Each row has a name. Each piece below is followed by the name of the row it came from, unless a question asks for something else. Each question is about the rows just above it. Places in a row count from 1.

Columns, left to right: U R A L X B C G M P
S: [166 153 107 120 193 108 100 147 101 132]
J: [131 177 153 124 173 136 181 106 105 140]
Y: [176 122 101 121 194 112 124 112  96 134]
N: [153 120  91 152 181 153 149  92  95 135]
E: [175 134 124 127 152  95 153 190 131 102]
Which column holds this, read top down? [124 149 153] => C
[177 122 120 134] is in which column, read top down? => R
Give the next entry after [152 181 153 149  92]. => [95]

Columns, left to right: D Q H K T
W: [175 201 172  81 135]
V: [175 201 173  81 150]
Z: [100 157 154 176 158]
Which column holds [201 201] top down? => Q
The rest of the row after [175 201 173  81]: => [150]
Where in the named rows is [135]? => W, 5

Columns, left to right: zek reku Biz rolo
Bab: [114 122 108 135]
Tere: [136 131 109 134]
dabuv: [137 115 156 138]
teze: [126  55  91 120]
mozep: [161 163 141  90]
Ropu: [129 123 108 153]
Where in the named rows is [126]? => teze, 1
Which column holds this, read top down? [135 134 138] => rolo
[90] is at row and place => mozep, 4
What is the next entry after [55 91]? => [120]
Go on from [123 108] to the end of its row. => [153]

Columns, left to right: Mez mef Zufo dus fab nid telem lok
Ragag: [208 101  83 191 197 151 107  75]
gekiv: [ 87  95 181  48  51 204 171 128]
mon: [184 116  91 121 160  98  60 183]
ginop: [136 198 208  97 123 103 121 191]
kul: [178 154 154 154 169 195  92 103]
fikan: [188 202 159 192 192  83 103  65]
gaz: [199 103  44 200  64 175 174 106]
rizul: [121  66 168  93 135 119 140 149]
sagum: [208 198 123  97 136 184  51 198]
nizo: [ 98 141  92  59  63 104  54 111]
[154 202] is in which column, read top down? => mef
The value that kul holds more than once: => [154]
What is the next entry after [208 198 123  97 136]? => [184]

Columns, left to right: rap kato Tido lezo Mab Vemi nokag Veg
galap: [133 141 153 104  89 164 158 124]
Zomaf: [133 141 153 104 119 128 136 155]
buga: [104 133 153 104  90 124 120 120]
rus: [149 108 163 101  78 161 173 144]
Go on from [153 104  89] to the end of its row. => [164 158 124]
Give the next entry after [133 141 153 104 119]. => [128]

Columns, left to right: faz Fuz vife lasa ruvu buz galek suzib
fega: [ 72 136 171  71 211  55 132  81]
Binul: [ 72 114 176  85  88 183 180 130]
kamu: [ 72 161 195 120 173  94  89 120]
Kaga: [ 72 105 107 155 210 113  71 103]
nunup: [ 72 110 117 161 106 113 164  61]
Duk: [ 72 136 178 170  96 152 149 104]
zuso: [ 73  65  78  65 140  98 186  83]
Repeated in zuso: => [65]
Which column holds [ 71  85 120 155 161 170] top down? => lasa

Columns, left to right: bavu danaz Nede Vore tagu
Gasu: [150 168 117  58 122]
Teg: [176 131 125 201  88]
dasor: [176 131 118  58  80]
Fusa: [149 155 152 152 116]
let: [151 154 146 171 107]
Gokam: [152 152 152 152 152]
dugu: [149 163 152 152 156]
Which value appears more than once in Gokam? => [152]
Repeated in Fusa: => [152]
After [118  58], its row goes on with => [80]
Row and place of [154] in the named rows: => let, 2

Columns, left to right: rok fogul nar dod viso
Lozik: [102 176 151 117  49]
meva: [168 168 114 111 135]
lan: [151 136 114 111 117]
Sed: [138 127 121 174  55]
pafur: [110 169 124 120  49]
Lariv: [112 146 164 150 129]
novok: [102 177 151 117  49]
lalik: [127 127 137 129 129]
Feb: [127 127 127 129 130]
[151 114 114 121] is in which column, read top down? => nar
Which value appears more than once in meva? => [168]
What is the next entry after [176 151 117]? => [49]
Row and place of [176] in the named rows: => Lozik, 2
Which column holds this, read top down? [111 111] => dod
The rest of the row after [136 114]: => [111 117]

